Turns, then the turns between two rows, first turn first; the first pair answered:
L (before -> after):
[  9   9  -9   8  -1  -3   1   9  -1  -6   3 -14 -18 -28   3   1  -3  13
  15 -11  19 -24  -1] -> [  6  12 -11  -3  -7  -2 -18   7 -12   6   0 -19 -15 -24  12  -4   2  -2
  20  -7   9 -21  10]
[ -4  38 -24 -27  36   9 -13 -10 -25  -5  -8 -18   1  21  13 -23  20 -21
 -15  40 -28  10  -2] -> [-15  -8 -29 -29  22  20   9   6 -22  10 -10 -10  -2  32   1 -21   6 -18
 -27  46 -37  14 -22]
[-25 -45  -5 -21 -43  -3   6  33  36  39  -2 -13  10 -14  16 -17  16  14
  36  -9  15  22   5] -> [-15 -34   0   1 -33  -4  28  36  52   9   5  -8   2 -16   8 -11  14  38
  33 -22  33  17  -3]
E (before -> after):
[  9   8 -12 -13  24   2  32 -21  15  -6  -3  21  28  20  26 -11   7  16
  19  21   4   4   6] -> [  9  -4 -13  -8  25  11  34 -21  -4  -7   3  31  22  13  16  -5 -13   2
  -3  28 -18   0   0]
[  7  18  -5   7   1  19  26   1  10   0   3   5  14 -21 -14  -5  -8   4
   6   5  14  -2   2] -> [  1  21  -5   4  -2  16  26   2  14   2   2   8  19 -18  -8  -9  -6   1
   9   8  14  -2   3]
[ 15 -14  17  19  17 -18 -16  -8 -21  -5   5   1  -2  -8   7  22  -3 -37
 -43  -4 -35  -9   9] -> [ 25   8  20  29  18 -25 -18  -9   5 -12  -1 -16  -6 -15  13  26  21 -21
 -28 -20  -6  -1  15]
[ -7   0   7 -11 -43  -9 -45  16  -3  26  -7 -32 -24  -6   7   2  26   4
  15 -16   9  18  12] -> [-13 -17   1 -32 -40  -4 -43  17 -11  40  -9 -20 -15   3   7  -9  13 -10
  14   1  -6  15   5]
K (before -> after):
[  8 -45 -18 -18 -29 -17   4  29  31  22   5   7   5   4   8  -7   7  23
  13   4  31  15 -24] -> [ 20 -32 -11   8 -44 -13  -3  36  17  11   5   1 -13 -16   0  13   3  36
   6 -14  35   8 -18]
[-28 -57 -16   4  -4  19  14  18 -27   1 -15  12  -2   3 -16  -5   2  -7
   7   1 -16  33 -25] -> [-15 -36  -2  28 -22  20   2  28 -45  -8 -13  -4 -24 -19 -19  15  -3   6
   7 -20 -14  14 -11]
[ -5 -39   9  -9  14  24  -6  13 -16 -14   0   1 -16   1 -10   0 -18   6
 -11  -8   5 -13   1] -> [ -4 -27  11 -16   1  20 -19  12 -28  -7   1  -3 -15  -9  -2  -7 -24  -3
   1 -10  -3 -22  10]
[  7  17  11   1  19  10  -5 -15 -43 -14   9  24   6  -5   4 -21 -37 -32
   9  17 -37 -27  11] -> [  0 -15   3  -3  42  14  26 -18 -22 -22  10  34  10  17 -10 -17 -30 -24
 -15  25 -27  -6 -12]

Between the rows of a pair lie 2 to 4 turns.
[  0  -8  -5   0 -20   4 -17  12 -14  13   1 -13  -5 -11  -5   6   3 -17
  -6  -5  -9  -6   8] -> [  3   3  -6   4  -8  -3 -11   7  11   5  -1 -20  -4  -3  -7   8  23  -7
  -1 -13  12   8   8]
K, E, E, E
[ -5 -10  17  -8  20   6  12 -15  -8   7 -17  -1  -7  13  -6   6  13 -17
 -24   9 -10 -10   0] -> [  3   6  26   7   9   2  -1 -10 -18   1 -16  -5 -17  -7  -1  13   6  -7
 -13  -6  -8 -24  11]
L, K
[ 13  14  -8  33   4  19 -26 -16 -26 -17  -2 -16 -18  -8 -28  45  51 -29
 -36 -18   4  10  15] -> [  0 -17  -8  20 -47  19 -32  14 -17  14 -10 -23 -13 -17 -17  42  55 -14
  -4 -21  12  17  13]
E, L, L, K
[-10  -3  -3 -22  12  -4 -24 -19  -3  21  -4 -10   1  18   2 -10  18 -38
 -17  16 -13  20  10] -> [ 10   3  15  26 -10   3 -10   2 -10  -9  -3 -14 -36 -13 -19  30   1   7
 -32 -21   1  -1   5]
L, K, L
[  2 -39  11  10 -17  -6  19  19  -7  11  28  13   7   3  -2   9 -34  -9
 -37  22  14   1 -32] -> [ -1 -17   8  -3 -17 -25   8  19  35  19  21  -7  24  11  18  -8   2   7
   2  16  47  18 -21]
E, E, E
[ -7  -5   5   3  -2   4  -6 -19 -62  13  12  24  -3   0  -8 -14 -19 -45
 -22  13 -41  -4  14] -> [ -1 -12   6  25   1   9   5 -12 -55  -4  15  23 -19  -1 -26   6 -18 -30
 -48  -3 -29  -4   6]
K, K
[ -3   5   5   6   4 -16  12   0   9   0 -21  -4   7 -12  23 -17  -3  15
  27  20  13  -3   4] -> [  2   0  11  26   1 -10   8   7   1  -8 -19 -13  -9 -19   6  10  -4  23
  10   4  17  -7   2]
L, K, K
[  7  26  -3  -6  20  -8  -7 -21  19  -3  -5  -5   5  11   7 -15  23   5
  19  -6  15  10   3] -> [  1 -23  -2  -4   4   2  27  -1  26   8  -8   5   3  17 -11  -3   8  18
   2  -3  13  19 -22]
L, L, L
[ 16  -4  10  15   1 -14  20   8 -17  -4  18  38   8   7   2 -18 -34   6
  -1 -18 -10 -11 -11] -> [ 19  18  14  12 -12 -18 -26  -3 -37  10  12  13   8   2   6  -4 -19 -16
  -3 -27 -17 -10  12]
E, L, L, E
[ 13  22 -18  11  42 -21  12 -10  34 -22  -3   8   8  14  -7  -2  40   9
  -3  13  52  21   8] -> [ 14  49 -14  -4  20 -31 -22  -8  11 -10  -6   0  14   1  19 -19  32  -5
  25  18  35   3  32]
K, K
[ 15  25   6  23 -27 -11 -12  11   1  -8  15 -15  -3 -24  15   2  -3  21
  18 -15  34 -14  33] -> [  5 -12   4   6 -28 -10  23  25  21   8  13   5   8 -11  12 -15 -14  32
  31   3  37  -6   8]
E, L, L, L
[  4 -54  -9  10 -28   1  11  23 -17  20 -16   4 -25   4 -21  14 -12  -7
 -29  -4   3   9 -11] -> [ 17  -3 -11  17  -7 -23  23  16  38  -6 -16  -8 -17   4  -2   0  20  25
  13 -16  49   9  -2]
L, E
[ -6   9  27  13  -7  12   5   0   2 -23   5  -3  14 -16   9  10 -18  -2
 -15 -20  42  -9 -23] -> [-14  10  18 -16   6   7 -11 -13   5  -8   3  -3  38  -1  25 -16  -6 -30
   1   4  30   2 -18]
L, K
[  9  -3  18  17 -20  18  32  15 -25 -13   2  24  -5 -16 -10  -2 -45  27
   1   1  -8 -29 -11] -> [ 15  57  16  12 -17  -4 -18  -1 -17 -13  -1 -12  -4 -18  14  -4  -8  15
  29 -13  10 -23  20]
E, L
[  2 -19   5  -9   7  -9  38  12  42  10  -5   3  21   4  30 -24   9  17
  61  13  15  -5 -16] -> [ 14 -10  13  20  19  -4  46  10  51 -13  -1  -1  -2  -3  13   4  14  36
  34  -5  29  -4 -23]
L, K
[ 13  29  -3   2  43  -9   4 -23   9 -26   5   5  11   2   8 -13  14  -2
   4   2   4  -3   7] -> [  0 -26  -5  -6  17  13  -3  -9 -24   1   1  16   8   7 -11  -6  -7 -21
 -25  15 -31   1  -6]
L, E, L
